In the rows, zero is written as 128.
Where one turn sends some rows of the set: a few examples, then the rows asked:
Bapas: [118 108  88 143 126  93 135 125 119 120 132  84 158 127 134 115 119 124
 133 156 112  94 115 113 126]
lus: [110 151 111 104  89 130  93 105 105 149 143 120  91 141 156 136 129 142
 112  98 129 133 125 119 129]
sapi: [146 117 146 165 142  98 148 131 150 118 143 120 136  95 128 120 112 120
 134 151  83 132 131 123 111]
mizub: [161 111 128 138 101 111 122 141 143 129 158 124 145 117 129 109 145 101
 114 142 136 111 100  94 103]
zizan: [142 129 124 142 177 123 155 129 148 108 105 103 163 158 103 117 138 112
 117 113 119 134 113 120 122]
ledit: [ 94 123  83 115 130 120 140 121 126 125 106 157 131 145 108 110  78 134
 128 153 114 125 136 116 146]
tuv: [121  94 134 125 141 161 153 132 125 127 144 132 133 155 106 136 122 118
 173 151 110 132 142 128 148]
Dok: [ 84 128 107 129 149 135 134 134 125 101  87 128 136 113 105 164 129 138
 106 120 121 114 151 152 148]
beza: [ 99 118 128 128  84 147 130 105 121 125 121 148 109 148 128 114 114 105
  99 143 146 141  95 104 127]
fodit: [118  83 106 150 120 185 129 127 137 135 112 121 127 139 108 120 143 139
 143 154 133 114 116 130 126]
pizu: [153 126 139 126 164  76 153 146 114 126 155 127 145  98 120 116 125 131
 128 115 113 130 147 137 118]
pul: [141 172 135 108 142  87 117 127 106 139 154 105 118 124 142 138 127 150
 117  87 106 123 146 132 126]
muz: [117 147 118 134  84 152  99 100  98 127 133 131  88 127 145 139 158 118
 141 139 138 110 125 135 135]
tafug: [ 85 122 107 124 151 134 126 144 128 101  77 130 131 113 110 154 127 146
 113 107 128 124 144 151 139]
leri: [110 117 122 128  75 147 125 102 121 130 132 140 103 143 133 111 116 123
  92 141 149 141  94 113 129]
fabu: [139 151  92 181 123 131 114 110 113 121 122 104 124 127 149 123 119 105
 145 158 104  95 140 119 113]
kogan: [146 142 128 155 115 131 129 109 125 120 154 144  95 109 143 126 136 113
 141 176  92 104 137 126 106]
ser: [130 121 148 127 147 138 127 138 135 107 132 154 114 102 119 154 135 144
 140  94 166 159 152 137 131]
Zeg: [165 141 133 139 123 101 129 130 122 127 133  98 151 104 131 110 159 116
  95  98 136 130  93 117 126]
vezu: [132 153 122  99 122 100  97 119 105 141 150 102  96 128 157 141 130 151
 113  91 115 132 140 133 127]
vomep: [105 164  98 120 119 135 122 123 111 114 107 158 118 130 107 147 130 113
 141 149  92  97 163 133 144]
vov: [131 131 146 157 118 145 134 119 130 122 124 151 121 130 136 111  74 120
 148 127 136 176 135 112 132]
Beteg: [110 110  98 121 153 100 139 123 113 139 122 108 152  87 137 118 148 146
  95 135 118  95 114 128 118]
Keso: [125 121 157 125 137 148 167 114 132 109 129 102 155 140 137 112 135 147
 109 149  97 135  97 127 132]
Gabi: [143 163 109 140 134 124  98 116 145 153 128 156  96 119 122 129 111 141
 130  87 134 153 162 109 110]
fori: [133 142 131 148  98 137 108 100 104 128 143 134  87 116 147 122 140 116
 144 174 115 103 133 134 119]
Tila: [130 175 106 107 125 108 119 118 133 124 122 123 114 118 115 150 138 151
  72 102  92 124 150 119 129]
lapo: [143 154  92 120 156 104  94 117 140 155 130 135 107 108 130 137 133 151
 112  91 137 127 158 109 107]
pumis: [ 97 169  91 111 119 115 127 112 125 128 114 142 109 135 107 145 109 149
  98 115  86 125 162 123 133]
mises: [146 102 131 141 152 127 133 139 121 127 132  95 147 161 134  85 121 144
 149 124 150 130 108 136 106]
mim: [111 116 142 122 158 151 168 109 121 147 129 119 124 131 107 130 124 163
 103 102 106 163 136 140 140]
mazi: [ 92 118  90 129 123 126 136 128 123 118  97 157 127 147 107 103  76 135
 135 153 126 126 136 121 132]
nev: [146 160 106 184 128 137 101 108 116 133 113 125 120 121 131 123 117  94
 149 150 127 108 158 114 115]
zibu: [138 133 142 164 127 137 125 123 135 135 124 147 118 131 133 112  69 112
 136 116 133 175 142 117 126]
Sukib: [135  89 141 145 162 152 130 135 143 131 120 110 134 123 145 104 146 152
 118 127 137 129 103 142  90]
dib: [139 115 133 103 146 142 141 135 137 161 128 149 121 148  85 110 144 134
 100  88 137 152 115 123 125]
nipi: [115 127 131 100 107 138 104 135 113 112 121 117 124 136 135 151 158 115
 124  98 162 126 101 136 161]
Bis: [118 111 104 112 141 152 129 135 106 158 110  99 145 153 117 107 122 162
 116  86 139 141 120 134 141]
Lep: [160 157  99 136 106 124 114 133 120 119 144 143 128 141 127 119 135  86
 142 160 111  88 132 102 117]
kopeb: [131 109 129 128 171 133 157 133 153 131 125 145 157 148  99 107 135 117
 104 142 130 118 121 108  93]
Daf: [141 167 109 126 105 127 118 125 112 116 127 152 128 135 113 126 128  96
 138 171  99  90 151 113 137]
kod: [141 180 121 126 129 107 116 115 133 137 126 114 120 109 121 138 152 148
  71  92 109 114 128 117 114]
koba: [141 122 144 138 154 131 120 137 144 116 131 158 108 101 109 149 137 134
 147  99 165 150 152 143 130]
pibe: [147 164 120 172 127 148  99 123 123 130 118 152 107 118 120 139 126 101
 156 116 138 131 170 127 116]
Kozom: [128 151  96 108 158  97 106 120 124 158 139 127 117 104 135 130 142 168
 111 103 131  98 144 118 105]
Bof: [133 104 140  90 144 133 165 138 119 104 160 118 156 153 126 119 147 147
 123 141 126 122 119 128 125]
dogu: [107 127 129  98 117 130 115 130 117 105 113 123 120 140 124 153 159 114
 118  90 163 135 102 129 155]
gifo: [141 112 140 162 119 169 136 136 141 123 113 117 129 165  90 128 136  87
 135 126 118 140 117 126 133]

gifo turns into mim
Bapas turns into Zeg
Where do these go?
Bof turns into mises
Tila turns into fori
dogu turns into vov
zibu turns into Dok
kod turns into kogan
pibe turns into pumis

Where one turn sends some rows of the set: a few examples, then the rows asked:
bulop: [123 129 152  80 127 104 100 145 142 158 151 123 112  94 130 148 103 131
  78 145  90 177 105 156 112 177  88 109  99 138 116]
Zepeb: [114 130 139  96 129 129 108 172 127 116 137 139 165  94 168 145  53 119
 122 127  72 161 139 145 143 153 119 129  91 158  91]
pep: [150 137 144 116 106 138 109 163 113 107 140 132 156 119 177 129  67 149
 164  94  93 149 167 135 155 152 102 116 118 165 107]
Zomi: [154 121 144 101 121 113 136 147 143 119 164 177 120 127 163 109  88 108
 114 159 111 167 125 113 157 134 101 160 106 157 110]
lebi: [182 153 125 105 103 102 118 150 193 187 145 141 133 107 142 154  76 141
 133  86  55 146 139 149 131 159  94 152 104 157 112]
meke: [136 104 130  62 122 127 110 132 152 128 174 109  91 107 160 138 117 130
 130 150  90 133 115 165 173 163  94 131 117 176 168]
ripok: [ 91 111 164 101 135 100 129 165 160 102 166 159 132  83 138 131  87 129
 118 114  51 136 148 125 139 146 121 113 105 157  83]
gapo: [130 128 156  77 136 120  99 131 143 147 156 130 103 101 130 117 111 104
  68 118  58 155 118 124 126 134  79 125  81 147 129]
beg: [148 157 136  77 109 114 123 134 194 155 181 123 126 109 137 140  97 144
 143  69  42 152 139 144 143 184  80 104 117 192 121]
Gileg: [123 137 143 116 104 124 141 148 152 172 145 162 103  93 155 133  84 122
 137 108  50 108 110 175 110 190  90 136 116 169 160]
ribi: [188 127 151  84 122  96 111 140 140 103 165 134 143 121 120  95  80 157
  83 125 105 145 143 174 166 149 103 130 128 160 151]
pud: [149 144 151 118  97 129 112 134 175 140 151 143 130 159 148 128  74 153
 122  53  88 145 146 165 110 142  76 110 134 160 101]
vaso: [154 101 146  92  94 116 102 164 148 145 160 138  57  88 127 143  87 121
 124 134  93 133 134 179 144 119  67 151 120 147 133]
vug: [164 148 156  82 106 160 136 158 143 105 163 148  79 104 127 145  60 167
 105  90  90 113 104 153 150 148  97 135 128 150 163]
mufod: [146 132 147  94  98 130 132 171 124 142 150 173 112 110 144 130  98 174
 133 120  70 102 101 168 141 167  91 119 127 146 189]
Rokof: [185 109 151  81 125  93 117 181 148 121 170 157 128 121 112  99  79 157
 118 134  93 162 137 150 144 123  77  89 131 153 156]
tatop: [138 110 159 128 119 103 137 156 168 103 154 155 121 110 147 128  97 168
 154  95  90 128 165 114 148 146 134 114 130 148  98]
kup: [158 140 145 114 126 111 136 129 183 145 172 143 157 163 179 145 100 173
 132  98  81 135 133 120 121 158  75 120 123 156 126]
nur: [147 152 145  94 136 162 147 152 169 144 173 132  76 100 145 166  49 122
 115  96  68 116 109 137 132 181  88 133 118 172 138]
lagu: [116 117 151  93 109 121 111 162 129 121 173 171 103 135 130 101  98 110
 117 133 112 163 139 162 162 171  96  98 137 173  86]

nur turns into tatop
vaso turns into lagu
Where do these go?
gapo turns into Rokof
vug turns into ripok
kup turns into lebi

